In the data rows, 128 means zero.
Some points:
[148 164 128 101 142 161 125 101  99 135  49 166 153 138 120 133 177 163
 143 136  86 116 211 146]
[107 138  29 148 116  71 140 171 143 155 129  84 157 137 166 138 121 112
  74  88 177  99 115 131]
[138 152 193 133 120 158 129 134  78 115 101 169 167 106 143 117 167 166
 150 134 110 170 199 128]
[134 118 202 103 176 224 121  68  65 150 168 150 101  52 142 110 152 159
 154 140  64 134  75 109]
[128 123 125 138 160 127 159 101 148 123 120 134 105 134 101 144 109 152
 174 179 130 102 113  99]
[119 149 145 134 144 145 129 168  85 109 163 135 141  93 139 108 144 126
 143  73 107 133 167 109]
[106 109  41 130  92 118 156 146 159 131 153  71 128 158 101  98 110 111
  88 124 145  89  87 127]
[150 138 121 136 160 136 107  88 138 127  56 126  80 120 140 155 112 173
 170 166  75  67 130 150]
[133  58 171  83 168 166 133  70 147 106 185 139  80 158  77 133 152 127
 142 169 102 116  77 182]
[129 148  11 123 136  94 158 115 111 188  93  90 169 157 108 192 128 111
  68 125 171  87 102 119]
[124  84 136 107  53 153  98 145 160  98 186 108 121 157 161  94 151  80
 144 134 144 104 147 159]
[142 115 166 121 187 167 130  72 118 150 124 152 103  90 128 180 108 143
 151 147 135 118 102 125]
[158 114 227 139 164 195 116  98 191  96 206 141  61  83 147  69 115 130
 180 104 139 167 113 152]
[127 200 155 147  82 119 101 148 108 142  77 144 187 103 188 129 120 151
 105  80 168 183 179 108]
[125  96 140 102 146  99 111  98 194  94  83 128  61 147 117 107 128 171
 131 157  63  98 104 140]
[135 108 215 149 163 181 118 144  88 103 179 164  94  55 140  92 127 148
 184 100  70 174 158 118]
[133 119 134 102 139 103 131  64 228 119  76 118  89 185  59 139  77 133
 131 213 142 136  65 119]
[105 138  40 154  70  81 136 147 179 128 108  93 121 147 148 116  93 115
 120 139 160  75 126 106]
[124 165 108 141 145 156 114 136  68 152  90 160 160  77 168 134 157 155
 149 106 106 105 203 120]
[152 145 165 114 143 189 132 101  84 106 176 158 152 138 123 108 190 134
 150 104  90 148 163 145]
[149 127 216 108 112 166 134 134  80 129  99 151 142 123 131 174 107 138
 167 174 128 172 138 119]
[124 163 107 151 101 126 127 147 117 112 176 138 125 113 138  67 132 131
 121  85 127 144 151 103]
[138 165 182 109 125 220 107 108 163 129 118 146 124  48 123  63 119 138
 178 117 102 123 181 102]
[129  67  88 167 155  61 140 170  49 134 188 117 124 154 116 176 169 110
  94 102 123 119  96 168]
[123 122 185 154 156 140 130 116 155  91 163 165  78  86 127  79  99 150
 175 118 110 154 131 110]
[128  96 120 129 111  93 147 122 122 124 181 112 151 209  98 182 133  72
 123 156 170 146  43 125]
[120 125  65 146 128  75 112 147 158 177  75 113 138 116 164 136 157 119
  93 114 179  89 158 160]
[100 143 102  99  52  67 125 141 217 130  58 117 160 163 113  98  81  79
  78 143 196 145 108 113]
[144  81 232 113 150 144 134  83 150 105 162 138 103 161 105 142 119 114
 156 183 123 162  39 133]
[113 110 107  76 127 104  92 155 215 107  61 107  79 114 119  95  85 135
 130 120 104  90 152 133]
[117 129  46 143  89  96 126 192 169 130 199  56 136 150 141  55 109  80
  56  21 137 134 114 131]
[125  88 109 148 147  83 166 119 174 102 255  90  97 204  86 158  96  92
 118 132 168 140  10 143]
[152 154 117 120 131 157 185  96  20 170 117 137 217 179 114 231 180 119
 126 176 149 103  95 127]
[134 123 142 102 184 171 137 102  76 144 150 140 127 113  64 173 114 127
 134 144  99 130 114 106]
[142 131 209  89 125 216 125 129 105 126 140 142 154  83 137 122 131 136
 158 122 109 152 164 117]
[113 168  80 158 152 110 123 175  48 167 174 145 161  45 158  98 157 135
  66  18 125 157 170 100]
[132 133 198 112 106 176 111 140  30 162  59 166 183  90 125 150 147 136
 126 163 116 173 193 110]
[123 134  65 137  81  60 143 166 120 109  96 117 173 223 145 138 156 110
  91 119 139 140 146 147]
[144 109 251 109 129 159 124 117 140 103 108 163 119 119 123 125 116 127
 159 181 130 195 124 150]
[116 104 139 128 117 111 139 161 101 113 243 134 164 157 122 103 174  77
  83  84 151 166  94 127]
[149 145 112 162 168 113 113  89 192 148  92 136  92  80 148 149 110 151
 137 133 166 103 148 131]
[127 148 195 104 106 168 113 120 161 115  70 149 125 106 133 113 110 141
 183 159 107 148 156  95]
[118 102  89 123 106  98 132  89 246 121  69 113  57 124  86 102  63 148
 133 207 146  77 108 119]
[133 161 163 134 120 170 120 139   0 165 105 144 213  99 147 186 178 137
 106 122 139 148 168 135]
[111 110  98 171 176  76 126 153 117 108 162 126  49  89 119 122  93 171
 128 103  97 120 105 123]
[123 184   2 164  99  83 108 157 140 170  33  78 144 151 125 155 101 123
 101 158 143  68 160 134]
[112 154  41 118  89  88 136 146 169 129 159  68 162 196 137 115 121  93
  67  69 132 130 115 115]
[118 135  64 139 126  49 144 145 151 118  66 114 105 186 126 136 125 120
 120 143 129 113 131 147]
[ 97  83  94 153  99  46 114 198 103 106 174 122 139 154 183 133 154 104
 113  88 145 113 126 154]
There is one direction along which these points spread out most. Where along it does each point below lie, from 0 to 99? The average is 50, and the first point in the table lies past the average.
[124 165 108 141 145 156 114 136  68 152  90 160 160  77 168 134 157 155
 149 106 106 105 203 120] -> 59
[120 125  65 146 128  75 112 147 158 177  75 113 138 116 164 136 157 119
  93 114 179  89 158 160] -> 34
[152 145 165 114 143 189 132 101  84 106 176 158 152 138 123 108 190 134
 150 104  90 148 163 145] -> 66
[149 145 112 162 168 113 113  89 192 148  92 136  92  80 148 149 110 151
 137 133 166 103 148 131] -> 49
[100 143 102  99  52  67 125 141 217 130  58 117 160 163 113  98  81  79
  78 143 196 145 108 113] -> 29
[148 164 128 101 142 161 125 101  99 135  49 166 153 138 120 133 177 163
 143 136  86 116 211 146] -> 61
[127 148 195 104 106 168 113 120 161 115  70 149 125 106 133 113 110 141
 183 159 107 148 156  95] -> 65
[144 109 251 109 129 159 124 117 140 103 108 163 119 119 123 125 116 127
 159 181 130 195 124 150] -> 70
[125  88 109 148 147  83 166 119 174 102 255  90  97 204  86 158  96  92
 118 132 168 140  10 143] -> 34
[125  96 140 102 146  99 111  98 194  94  83 128  61 147 117 107 128 171
 131 157  63  98 104 140] -> 51
[107 138  29 148 116  71 140 171 143 155 129  84 157 137 166 138 121 112
  74  88 177  99 115 131] -> 25
[134 118 202 103 176 224 121  68  65 150 168 150 101  52 142 110 152 159
 154 140  64 134  75 109] -> 78
[127 200 155 147  82 119 101 148 108 142  77 144 187 103 188 129 120 151
 105  80 168 183 179 108] -> 52
[133 119 134 102 139 103 131  64 228 119  76 118  89 185  59 139  77 133
 131 213 142 136  65 119] -> 44
[113 110 107  76 127 104  92 155 215 107  61 107  79 114 119  95  85 135
 130 120 104  90 152 133] -> 43
[129 148  11 123 136  94 158 115 111 188  93  90 169 157 108 192 128 111
  68 125 171  87 102 119] -> 27
[142 131 209  89 125 216 125 129 105 126 140 142 154  83 137 122 131 136
 158 122 109 152 164 117] -> 72
[116 104 139 128 117 111 139 161 101 113 243 134 164 157 122 103 174  77
  83  84 151 166  94 127] -> 45
[117 129  46 143  89  96 126 192 169 130 199  56 136 150 141  55 109  80
  56  21 137 134 114 131] -> 25
[118 102  89 123 106  98 132  89 246 121  69 113  57 124  86 102  63 148
 133 207 146  77 108 119] -> 39
[158 114 227 139 164 195 116  98 191  96 206 141  61  83 147  69 115 130
 180 104 139 167 113 152] -> 71
[149 127 216 108 112 166 134 134  80 129  99 151 142 123 131 174 107 138
 167 174 128 172 138 119] -> 68
[128  96 120 129 111  93 147 122 122 124 181 112 151 209  98 182 133  72
 123 156 170 146  43 125] -> 38
[111 110  98 171 176  76 126 153 117 108 162 126  49  89 119 122  93 171
 128 103  97 120 105 123] -> 47
[138 165 182 109 125 220 107 108 163 129 118 146 124  48 123  63 119 138
 178 117 102 123 181 102] -> 71
[113 168  80 158 152 110 123 175  48 167 174 145 161  45 158  98 157 135
  66  18 125 157 170 100] -> 48
[105 138  40 154  70  81 136 147 179 128 108  93 121 147 148 116  93 115
 120 139 160  75 126 106] -> 28
[142 115 166 121 187 167 130  72 118 150 124 152 103  90 128 180 108 143
 151 147 135 118 102 125] -> 63
[124  84 136 107  53 153  98 145 160  98 186 108 121 157 161  94 151  80
 144 134 144 104 147 159] -> 47
